In the rows, zero is written as 128.
Each named turn below is shown by a few rows before and after it. Which turns, in which order, take the first row of each later pair to the second? The first pair is answered.
turn J647:
[132 162 126  68 117 137 124 142 142 133 111 125 164 142 106  77 113 149]  ->  [127 173 143 106 130 154 133 134 182 110 128 177 130 128 104 102 140 120]
[111  95 131 111 103 129 127 161 121 142 153 115 142 121  87  83  93 164]  ->  [104 127 129  77 117 123 120 144 158 114 128 153 147 130 112  76  81 142]
[151 165 128 152 133 127 121 111 134 125 131 137  83 122 127 140 145 124]  ->  [151 147 126 147 115 125 120 122 104 147 137 105  96 128 117 139 136 147]
[145 126 135 172 116 126 146 130  68 137 166 128 122 128 116 167 130 130]  ->  [149 139 120 105 114 106 129 125  57 139 130 108 159 143 135 132  95 140]
turn J594:
[133 183 154 145  82 165  98 129 106 120 149 135 109 185 130 103 142  90]  ->  [144 163 162 111  96 150  73 134 142 160 123 109 132 156  91  74 159 121]
[115 145 132 140 118 154 133 121 132 110 135 139 110 137 141 148 123  99]  ->  [118 148 132 121  99 154 120 138 139 125 138 130 121 139 111 109 110 121]
[161 204 148 148 132 159  90 133  88 144 119 139 100 175 167 152 128 114]  ->  [169 207 151 116 111 159  75 147 102 168 118 123 115 177 136 115 117 137]
turn J36:
[119 135 122 138 114 135 143 129  94 123 145 129 123 123 126 148 116 118]  ->  [107 127 116 131 110 131 143 131 101 128 148 134 125 117 111 137 107 126]
[124 109 131 179  90 113 143 154 125 152 144 136 139 154  89 154 138 136]  ->  [123 117 138 184  96 116 135 149 135 148 144 150 133 159  82 152 143 128]
[130 119 129 134 165 113 115 105 171 164  84 131 102  98 143 159 169 109]  ->  [119  96 123 129 166 106 123 108 159 168  86 115 111  87 140 154 157 126]
[143 140 158 189 153 127 146 125 195 118 114 167 124  69  91 142 138 113]  ->  [157 135 156 207 165 119 150 115 147 120 101 131 125  71 130 178 156  99]
turn J676:
[119 109 135 169 135 140 133 125 132 134 139 120 111 109 125 143 152 128]  ->  [ 97 106 115 150 136 129 150 121 122 112 136 128 122 114 153 147 121 132]
[129 141 120 155  92 160 146 142 110 127 157 100 127 152  99 142 115 131]  ->  [111 140 105 125  93 150 158 135 118 100 142 132 143 157 127 125  84 126]
[154 168 149 120 123 144  93 138 151 141 125 134 129 157 120 109 137 120]  ->  [149 138 142 154 111 142 110 148  97 154 145  88 132 155 123 136 137 137]
Pairs:
Each pair is 2 to 3 turns apart.
[146 136 151 189 121 138 131 120 100 125 156 111  97 131 104 161 155 119]  ->  [121 162 126 116 102 138 135 119 138  84 136 169 125 152 123 100  80 120] | J594 J676 J676
[143 101 118 163 163 108 135 123 143 135 119 130 106 104 128 181 185 138]  ->  [117  99  88  96 150  85 138 115 124 122  91 118 151 122 160 147 114 165] | J647 J676
[ 96  93  99  94 147 101 143 118 165 105 115 153 150 106 132 112  94 134]  ->  [107 125 114 113 158 118 138 107 172  88 115 184 124 118 153 127 112 106] | J594 J36
[145 145 125  93 161 105 117  91 132 144 101 112 166 127 183 146 108 129]  ->  [168 182 141 107 157 139 101  92 158 143 116 141 137 142 161 132 134 107] | J594 J676
[108  96 121 171 142 120 144 120 170 120 121 142 102  95 102 145 170 125]  ->  [ 87 102 105 179 102 130 165 136 119  99 159 141 101 132 119 141 119 132] | J676 J594
[184 140 130 132 125 150 142 128 113 151 102 132  98 145 131 116 185  95]  ->  [164 124 102 110 120 131 162 126  77 130  88 117 123 157 172 127 139 106] | J676 J647
[114 115 102  49 166  82 140  78 106 109  66 119 136 140 144 127 100  95]  ->  [152 126 137 153 151 121 139  85  51 129 118  94  76 157 121 178 164  68] | J676 J676 J594
[143 159 141 143 140 133 159 101 167  88 102 162 112 154 145 143 129  75]  ->  [147 107 136 139 108 123 154 133  75 151 118  56 140 157 108 127 111 143] | J647 J647
[128  92 151 159 108 146 143 130 143 163 136 142 125  99  82 105 159 176]  ->  [ 94  97 116 119 110 127 162 117 153 121 122 176 149 106 127  95  99 173] | J676 J676
[150 111 129 113 110 134 106 148 119 161 133  94 133 118  74  98 126 173]  ->  [136 144 117 125 159 125 135  97 133  90 101 160 114 136 173 168 124 103] | J647 J594 J594
[117 121 127 169 110 132 147 154 135 125 174 137 100 116  86 125 129 140]  ->  [123 106 119 113 125 107 128 154 124 151 133  84 139 104  97 107 113 170] | J594 J594 J647
[178 162 123 118 146 173 104  90 178 100 111 187 111 145 136 137 163  83]  ->  [182  92 122 130 138 143 106 111  75 165 117  53 135 129 123 164 170 142] | J647 J647 J594
[123 139 114  68 151  94 121  86 167 106  74 151 165 128 187 118  94 111]  ->  [137 154 151 187  96 162 139 127 147 115 185 182  85 140 108 130 145  93] | J647 J594 J676
[154 131 113 103 130 105 106 155 130 146 160  90 132 148 102 107 152 158]  ->  [134 102  91 113 163  84 130 133 119 120 138  91 138 138 150 150 146 145] | J594 J676
[123 132 131 196 117 148 145 145 133 119 174 164  89 143 132 147 142  99]  ->  [118 103 107 169  90 130 154 156  73 136 167 111 119 155 140 138 102 134] | J676 J647
[125 117 138  83 111 103 119 136 144  82 126 168 116 149 157  90  92 137]  ->  [136  83 162 166 133 105 124 142 145 118 155 137  79 107 115 142 166 138] | J594 J647 J676
[108 104 119 141  91 135 149 171  65 138 161  84 151 133 106 118 106 173]  ->  [130 162 150 123 110 162 110 163 177 129 146 164 118 119  62  83 148 138] | J676 J676 J647
[118 108 115  69 119  86 117 112 156 130  51  85 173 101 169 115 108 148]  ->  [163 135 158 149 142 125  93 110 187 147  71 101 110  91 136 160 203 104] | J36 J594 J676
[ 99 111 109  89 145  65 124 114  99 129  94  78 177 109 142 173 118 163]  ->  [119 172 129  60 159  85  93 104 177 104  75 138 160 117 129 139 133 133] | J676 J36
[ 70 107  73 112  97 119 179 136 103 110 190  91 136 104 157 151 123 139]  ->  [105 178  97  58 122 138 128 121 210 103 148 158 131 107 138  98 153 106] | J647 J676
[136 150 145 153  82 166 138 130 117 147 152 111 129 146 113 113 153 123]  ->  [111 136 118 131  83 144 158 122  99 118 139 114 151 147 159 116 104 128] | J36 J676
[130 195 129  69 157 105  95 110 139  93  97 179 166 166 175 137 146  98]  ->  [130 165 146 149 177 110 116 107 139 104 120 169 129 132 161 199 201  88] | J36 J647 J676
[140 144 121  93 105 148 123 141 141 138 136 136 130 133  95 105 128 141]  ->  [156 164 121  89 109 146 121 127 121 126 119 128 128 150 130 122 129 127] | J676 J647 J36
[155 122 154 132 140 120 123 127  91 178 157  81 131 138 138 120 105 136]  ->  [167 158 168 136 144 137 111 122 102 168 152 113 115 153 139 121 122 114] | J36 J36 J36
[113 144 124 140 151 132 142 113 146 100 106 179 114 128 168 153 131  94]  ->  [ 98 103 130 172 120 132 149 148 149 135 154 165 107  99  93 127 136 129] | J647 J36 J36
[151 158 144 108 156 159 114 110 138 108  96 157 119 152 146 133 129 107]  ->  [142 130 131  88 127 148 119 133  90 133 103 110 148 161 145 110  88 149] | J36 J594 J594
[138 130 151 101 144 137 122 114 158 141 112 108 154 119 101  97 124 119]  ->  [126 105 141 131 118 131 147 128 107 141 143  79 152 127 107 113 114 136] | J676 J36 J676
[139 142 107 110  79 154 139 160 127 107 154 132 144 121 118  85 105 132]  ->  [146 122 103  77 128 122 124 142 163 120 100 119 166  87 128  95 126 136] | J594 J676 J647
[100 143 154 118 116 132 128 159 110  60 142 158 122 144 137 122 135 116]  ->  [130 151 168 123 121 137 106 166  83  93 140 109 117 146 130 133 168 115] | J594 J36 J676
[118  78 113  98 128  82 138 127  87 135 103  87 157  99 142 133 109 162]  ->  [156 123 152  92 149 112  91 129 168 159  89 116 136  90  93 100 163 145] | J676 J676
[138 170 129 102 141 135 113 118 152  97 108 162 116 149 142 124 130  96]  ->  [100 122 108 111 155 106 142 119 149  89 106 155 128 118 152 146 113 117] | J36 J36 J647
[117 110 127 158 110 131 143 135  90 132 154 115 118 135 128 142 123 127]  ->  [132 137 146 143 116 143 123 135 155 134 147 147 106 123  90 110 141 120] | J36 J594 J36
[114 138 132 146 134 132 153 121 132 108 161 159 124 117 113 138 115 144]  ->  [140 166 143 126 127 144 132 120 134 124 156 148 127 128  96 117 128 146] | J594 J36 J594
[123 164 129 136 142 153 135 100 112  90 129 133 111 168 183 150 129  76]  ->  [ 74  98  96 106 119 121 152 131 144 107 142 131 151 126 125  92  70 144] | J36 J36
[138 117 131 159 121 125 115 140 114 174 139  76 121 115 106 122 169 148]  ->  [138 130 117 132 168 107 117 104 138 129  89 118 128 115 175 154 166 113] | J647 J594 J647
[108 146 121  85  80 126 113 148  92 119 161 122 135 189 105  97  80 145]  ->  [106 142 136 164 100 146 128 141 116 108 190 165  89 165  88 142 126 111] | J647 J647 J676
[ 61 129 131  78 113 131 146 138 168 107 122 174 144 137 103  71  66 120]  ->  [104 176 157 133  85 179 133 147 129 118 165 166  98 171  89  83 105  93] | J647 J36 J594
[142  97 119 185 155 130 137 104  84 125 125 127 126 110 143 197 169  98]  ->  [123 150 103 133  94 156 145 121  95  82 150 194 139 163 140 118  92  90] | J594 J676
